0: [537 312 448 720 781 482 257 633 496 547]
1: [566 600 423 372 645 449 501 578 589 347]
2: [424 590 488 404 348 351 611 549 615 395]
3: [518 525 624 371 573 381 741 347 360 574]
4: [489 388 488 662 535 637 425 452 680 667]
5: [535 339 525 601 570 558 420 522 526 671]
6: [447 644 374 286 615 513 276 554 425 543]
7: [631 475 478 553 467 325 628 503 522 562]
8: [489 586 471 504 517 411 515 580 488 321]
9: [444 567 504 621 314 740 402 731 233 535]
10: [605 624 469 415 502 549 460 456 339 448]
11: [348 476 582 534 327 531 483 494 364 552]
12: [580 492 601 492 519 659 533 595 649 388]
13: [526 468 563 381 516 530 454 316 341 503]
14: [433 394 650 426 511 449 419 493 387 722]
15: [583 415 465 481 651 603 429 609 436 544]
16: [615 509 599 490 452 497 626 397 351 623]
17: [537 479 444 581 372 244 595 687 316 524]
18: [407 592 484 482 654 775 326 491 559 430]
19: [511 600 486 639 500 633 513 523 685 260]
20: [354 450 492 280 774 320 750 430 331 766]
21: [468 499 542 367 506 468 591 442 301 730]
22: [493 630 462 576 472 720 216 597 590 249]
23: [517 595 504 446 597 621 478 461 549 441]
24: [397 688 464 390 302 476 395 388 507 375]
25: [462 452 521 543 330 468 483 458 512 627]
26: [635 537 550 526 518 596 718 329 531 478]
27: [425 456 397 488 677 415 396 584 405 668]
28: [509 567 465 369 497 414 583 681 376 494]
29: [416 545 654 416 437 620 553 474 424 604]
30: [686 258 543 808 407 447 663 457 708 526]
31: [481 478 479 239 627 566 518 318 646 577]
32: [502 592 415 555 506 517 271 579 730 314]
33: [573 378 425 617 642 259 685 522 684 476]
34: [672 558 486 272 769 648 598 360 520 498]
35: [614 602 472 320 355 252 585 349 380 522]
36: [499 577 462 332 550 434 652 405 764 476]
37: [522 545 467 105 562 550 677 408 131 734]
38: [397 517 426 609 456 389 373 641 594 362]
39: [468 463 595 381 374 475 744 474 415 629]
40: [634 320 520 531 569 686 411 342 314 623]
41: [441 510 451 399 607 738 318 271 508 524]
42: [389 653 577 523 392 448 655 578 585 490]
43: [505 435 462 453 521 496 500 525 373 736]
44: [541 594 545 481 472 487 535 463 425 454]
45: [439 613 426 495 400 265 616 734 390 467]
46: [425 443 564 539 720 571 535 473 544 507]
47: [627 362 554 626 518 379 504 518 515 481]
48: [602 279 383 546 587 349 444 543 414 630]
49: [482 452 538 632 573 453 636 592 388 554]
50: [475 346 420 638 691 596 277 391 768 503]
51: [494 575 426 438 172 313 611 611 351 363]
52: [439 551 523 612 406 634 337 456 431 473]
53: [539 527 498 394 449 570 430 332 339 589]
54: [563 497 395 290 428 377 638 443 437 552]
55: [591 471 487 575 469 465 404 458 458 560]
56: [595 500 528 570 459 549 645 513 502 421]
57: [510 365 347 548 388 520 329 545 618 588]
58: [367 545 532 261 297 180 589 496 205 770]
59: [758 362 219 565 531 157 410 612 593 494]
60: [472 455 551 762 258 611 256 644 528 411]
61: [634 396 454 811 521 517 352 758 580 420]
62: [478 631 418 417 330 539 544 413 402 419]
63: [485 393 679 244 738 682 561 214 260 819]
64: [392 473 485 376 660 458 240 684 220 730]
65: [399 514 495 426 655 508 632 554 500 514]
66: [546 518 521 601 442 535 490 564 557 339]
67: [404 606 472 636 541 541 494 786 524 353]
68: [460 567 461 621 567 434 510 556 595 360]
69: [464 565 533 402 569 488 394 518 447 530]
70: [521 595 440 259 657 527 481 537 482 513]
71: [561 478 404 647 624 402 353 728 560 347]
72: [452 544 447 780 634 468 397 653 833 254]
73: [535 485 612 653 333 552 689 337 306 493]
74: [512 573 542 480 598 633 460 421 549 385]
75: [459 494 494 363 526 455 619 424 466 532]
76: [330 461 409 636 570 539 359 784 545 567]
77: [526 569 592 485 469 520 614 493 561 387]
78: [486 538 434 525 441 405 645 472 613 447]
79: [537 583 482 426 492 419 547 525 519 376]
80: [515 527 385 716 527 362 518 670 551 323]
81: [612 470 486 430 455 580 384 529 380 549]
82: [546 315 565 624 501 659 417 468 405 625]
83: [569 572 496 506 603 695 366 457 712 249]
84: [404 575 657 400 350 597 537 402 494 444]
85: [420 546 618 602 172 551 557 609 310 453]
86: [541 468 365 603 628 471 334 492 726 584]
87: [644 356 440 320 610 547 504 232 449 812]
88: [469 530 498 516 577 367 741 515 371 542]
89: [399 525 470 489 579 359 534 550 556 506]
90: [446 469 442 889 388 713 267 519 788 374]
91: [555 363 520 605 561 472 596 365 423 729]
92: [462 545 453 549 444 408 556 523 639 383]
93: [408 552 650 435 363 354 570 505 367 597]

[540 436 431 523 316 222 459 567 336 506] 17 51 45 7 55
[429 540 403 485 473 456 496 526 593 436] 92 89 78 79 68
[527 602 376 309 619 302 409 591 698 427] 1 89 79 70 36
[459 438 614 545 485 452 565 551 283 585] 49 93 11 16 43
[443 594 636 473 287 279 687 505 319 574] 93 39 17 88 51
[508 505 430 575 382 469 421 497 485 488] 55 25 66 52 44
[518 616 509 332 383 650 524 421 310 567] 53 10 62 29 13
[321 510 628 730 267 293 742 570 489 526] 42 93 85 17 49
[226 829 553 554 453 757 347 589 595 154] 22 19 18 67 83
[695 244 543 647 260 629 305 516 486 623] 82 57 5 55 81
[460 543 409 672 477 519 480 830 598 400] 67 80 38 71 76
[510 344 529 602 508 430 641 434 388 686] 91 49 16 43 7
[498 276 504 665 620 478 489 560 595 755] 5 4 91 48 82
[576 339 391 645 666 239 598 517 756 453] 33 47 7 68 86
[547 557 514 733 491 752 185 577 623 185] 22 83 90 32 19
[364 595 645 436 515 713 464 569 370 489] 29 69 84 52 23
[609 313 457 720 551 490 447 601 569 630] 5 47 4 48 55
[502 402 475 600 310 495 517 518 495 624] 25 55 11 57 5
[596 567 461 527 572 635 426 528 758 370] 83 19 12 32 23
[448 578 522 416 350 597 356 347 495 661] 53 25 29 52 84
[555 451 637 688 341 684 649 348 358 459] 73 56 26 16 11
[470 350 478 407 469 574 571 462 397 662] 43 21 75 39 14
[508 485 528 325 580 431 520 431 700 412] 36 1 31 79 75
[430 492 480 331 517 532 536 481 258 691] 21 43 53 14 75
[582 412 417 633 694 232 623 546 736 457] 33 7 68 47 89
[639 295 414 584 602 415 512 643 469 653] 48 5 47 15 43
[441 712 476 538 227 656 253 559 557 195] 22 24 32 52 60
[425 427 506 488 741 343 728 531 394 620] 88 65 49 20 3
[593 394 532 607 382 500 608 460 482 429] 56 47 66 77 7
[500 639 410 266 640 469 544 513 414 605] 70 75 69 6 65
[260 582 518 362 660 552 510 506 543 548] 65 69 46 89 70
[545 645 435 630 552 528 468 453 654 268] 19 68 66 83 32
[405 518 516 470 533 451 352 515 546 450] 69 89 38 8 68
[424 403 412 512 621 335 396 682 412 547] 27 48 89 76 15
[616 332 479 621 550 374 613 574 512 423] 47 7 33 49 56
[499 548 553 709 380 548 473 466 582 351] 66 19 92 68 52
[568 496 659 435 429 507 647 451 413 559] 16 39 29 44 75
[268 823 536 511 439 734 393 641 579 172] 22 19 67 18 32
[318 706 583 411 468 619 562 379 612 339] 84 74 77 23 24
[537 491 467 254 698 506 463 384 700 387] 31 1 36 70 23
[634 547 494 736 383 637 374 355 456 350] 52 66 55 19 74
[578 433 591 569 412 533 527 506 289 612] 16 55 82 81 43
[443 525 573 613 428 686 397 621 404 477] 52 9 11 66 81
[520 595 444 314 609 395 421 560 623 416] 1 70 79 69 89
[614 289 380 452 686 358 474 637 433 689] 48 27 43 15 5
[434 457 453 539 650 285 530 528 678 503] 89 33 68 92 78
[598 528 607 684 401 725 481 394 720 326] 19 12 66 83 74
[544 603 547 528 377 783 451 585 297 453] 9 52 81 10 29
[638 505 539 602 460 595 622 502 466 411] 56 66 77 44 26
[530 462 429 398 520 431 443 457 484 647] 43 55 69 75 81
[504 410 491 562 379 402 529 485 508 637] 25 55 7 47 43
[704 383 422 740 541 460 372 716 597 401] 61 71 80 47 66
[476 427 612 421 625 417 464 473 443 726] 14 43 21 27 69
[508 442 463 451 488 407 338 404 549 443] 55 69 79 89 44
[709 240 559 693 217 572 353 470 455 619] 82 55 25 57 5
[716 257 452 699 405 277 643 563 700 550] 30 33 47 7 59
[521 411 669 178 726 560 607 245 267 819] 63 37 87 21 20
[468 636 477 346 531 540 415 470 645 462] 23 74 69 70 1
[708 232 504 805 402 416 650 513 718 537] 30 47 33 7 56
[543 522 470 388 473 341 659 718 443 380] 28 45 79 8 2
[619 514 402 266 685 394 459 445 562 585] 70 31 1 69 75
[589 430 623 668 399 767 522 469 452 544] 82 52 56 73 40
[490 357 483 786 555 508 564 639 820 431] 72 61 30 68 80
[545 556 481 709 248 517 470 535 546 337] 66 60 92 19 56
[389 504 440 450 554 612 324 524 416 523] 69 52 81 6 15
[476 642 564 503 531 459 490 503 362 511] 44 69 10 79 8
[468 330 629 691 464 714 300 513 700 568] 4 5 82 50 90
[481 512 431 533 582 551 464 635 464 581] 15 27 69 43 65
[523 361 561 435 667 343 722 336 446 608] 3 75 91 88 20
[489 398 468 535 534 424 651 580 382 629] 49 88 43 7 91
[715 380 493 368 818 631 542 338 628 661] 34 87 31 46 15
[556 328 554 947 458 733 320 546 667 411] 90 61 60 4 50
[608 438 556 689 284 598 485 595 499 365] 66 60 56 85 52
[370 501 468 340 675 735 342 270 443 607] 41 18 31 53 13
[454 476 412 477 666 585 287 536 643 602] 86 50 15 18 5
[516 526 433 579 618 476 377 715 505 466] 71 67 76 15 38
[388 580 532 445 324 287 599 465 470 559] 93 2 42 25 78
[450 670 475 446 345 511 380 655 692 227] 32 38 66 19 22
[440 432 459 732 719 710 236 598 707 434] 50 0 18 86 90
[584 348 454 259 595 560 580 395 434 742] 87 43 21 31 75
[471 643 440 669 467 654 449 642 682 250] 19 66 22 32 67
[504 372 407 702 638 543 348 576 643 534] 86 0 50 4 5
[583 429 393 283 379 355 597 482 374 639] 54 35 21 75 43
[626 330 409 453 571 363 527 542 379 619] 48 43 7 27 47
[604 402 441 469 700 521 337 505 524 613] 15 5 27 86 55
[423 426 495 427 684 570 192 642 229 673] 64 27 15 6 69
[426 421 543 774 335 680 448 711 551 474] 60 66 61 52 67
[554 254 500 709 375 483 582 423 850 573] 30 4 47 57 25
[544 564 499   9 573 645 671 369 155 775] 37 63 21 53 87
[577 352 480 772 502 507 340 567 690 444] 61 86 47 4 57
[488 579 381 154 469 366 487 462 454 506] 54 70 75 35 79
[469 575 457 397 657 469 565 544 460 534] 65 70 75 69 89
[434 549 520 307 407 464 626 434 257 581] 21 39 75 93 54
[554 445 551 672 244 603 504 557 494 278] 66 60 56 85 19
[475 475 469 300 505 632 465 324 659 515] 31 41 23 74 36
[403 499 428 662 408 444 402 650 597 401] 38 68 80 66 92
[437 387 506 376 666 360 718 468 347 725] 20 21 88 3 75
[573 457 531 489 409 668 469 341 441 615] 53 81 13 82 40
[610 228 493 869 369 492 520 608 537 552] 30 61 47 5 82
[550 505 542 387 637 459 631 311 371 645] 3 21 75 16 13
[390 330 514 555 619 517 419 632 538 640] 5 27 76 15 46
[467 578 501 465 425 451 306 609 404 478] 69 81 52 55 44
[378 510 508 307 697 745 381 304 425 622] 41 31 18 53 13
[449 384 522 914 250 568 252 698 338 510] 60 9 61 52 85
[414 520 485 474 537 396 381 613 639 398] 38 89 68 92 8
[518 275 612 517 408 508 604 426 457 769] 91 25 14 43 16
[518 507 512 606 597 395 617 655 479 506] 49 89 88 7 68
[479 407 568 428 807 407 550 446 622 623] 46 65 89 31 75
[614 542 434 408 640 570 398 606 689 404] 1 23 83 12 32
[425 591 547 683 378 554 395 588 495 294] 66 52 38 60 67
[507 501 433 248 500 279 701 425 695 469] 36 54 2 78 75
[502 355 430 282 743 477 509 278 476 726] 87 31 75 43 21
[532 358 479 659 522 431 404 589 582 511] 47 5 55 57 38
[526 575 566 627 407 643 467 498 540 358] 66 19 52 77 56
[452 508 434 512 693 443 462 570 586 476] 89 68 46 65 1
[679 587 548 335 416 416 618 286 493 466] 35 54 44 26 75
[652 451 564 429 588 646 459 571 671 367] 12 83 74 23 66
[374 634 539 324 331 519 628 557 585 344] 2 42 84 77 79
[565 369 470 599 313 554 564 535 382 611] 25 55 82 11 43
[521 477 507 485 506 362 629 691 421 408] 28 8 45 79 49
[472 541 653 318 286 442 768 434 338 612] 39 93 3 16 21
[470 615 574 501 474 479 483 534 375 502] 44 69 10 93 11
[437 697 462 510 431 462 553 665 425 372] 8 79 28 45 67
[433 486 466 508 698 720 346 473 628 492] 18 23 74 46 41
[419 433 651 481 447 619 649 439 369 667] 29 39 16 21 11
[551 450 367 286 410 259 562 450 391 625] 54 35 75 21 7
[436 414 555 580 463 625 676 552 344 643] 49 29 39 11 43
[409 709 396 441 321 386 563 597 553 352] 2 92 79 8 42
[548 566 378 405 707 443 447 532 641 402] 1 70 23 79 89
[505 486 447 315 609 606 571 304 694 566] 31 36 34 23 75
[517 573 424 398 622 433 573 392 812 405] 36 1 78 92 31
[404 394 457 498 569 517 347 445 541 605] 5 69 55 27 57
[614 604 488 263 408 305 556 379 442 506] 35 54 75 79 44
[388 547 587 475 635 359 663 503 409 560] 88 65 89 75 49
[430 626 458 566 511 540 525 738 571 386] 67 68 8 66 38
[460 355 534 441 842 380 579 458 713 593] 46 33 65 89 31
[456 458 507 534 355 507 471 454 466 594] 25 11 55 52 44
[595 418 408 688 644 440 376 565 641 530] 86 71 0 47 5
[558 584 515 622 428 646 505 444 755 281] 19 83 66 12 77
[557 490 374 301 351 298 552 498 402 618] 54 35 75 28 7
[620 349 554 714 336 669 481 446 456 644] 82 5 25 55 4
[450 546 521 548 368 674 370 425 442 448] 52 11 84 74 62
[519 467 471 682 394 482 333 491 486 578] 55 25 52 57 5
[477 596 578 442 448 491 563 384 325 441] 44 13 62 10 84
[432 474 523 573 733 495 541 527 521 499] 46 65 89 49 68
[651 378 451 538 429 436 475 466 439 596] 55 47 7 48 81
[640 428 507 523 475 278 563 481 555 563] 7 47 55 78 33
[410 735 614 352 482 404 665 544 472 469] 42 79 2 44 77
[450 572 476 635 465 534 572 772 591 370] 67 66 68 80 38
[404 503 524 293 474 248 799 407 326 624] 3 39 88 54 75
[526 569 548 315 722 484 530 434 513 467] 70 23 65 34 69
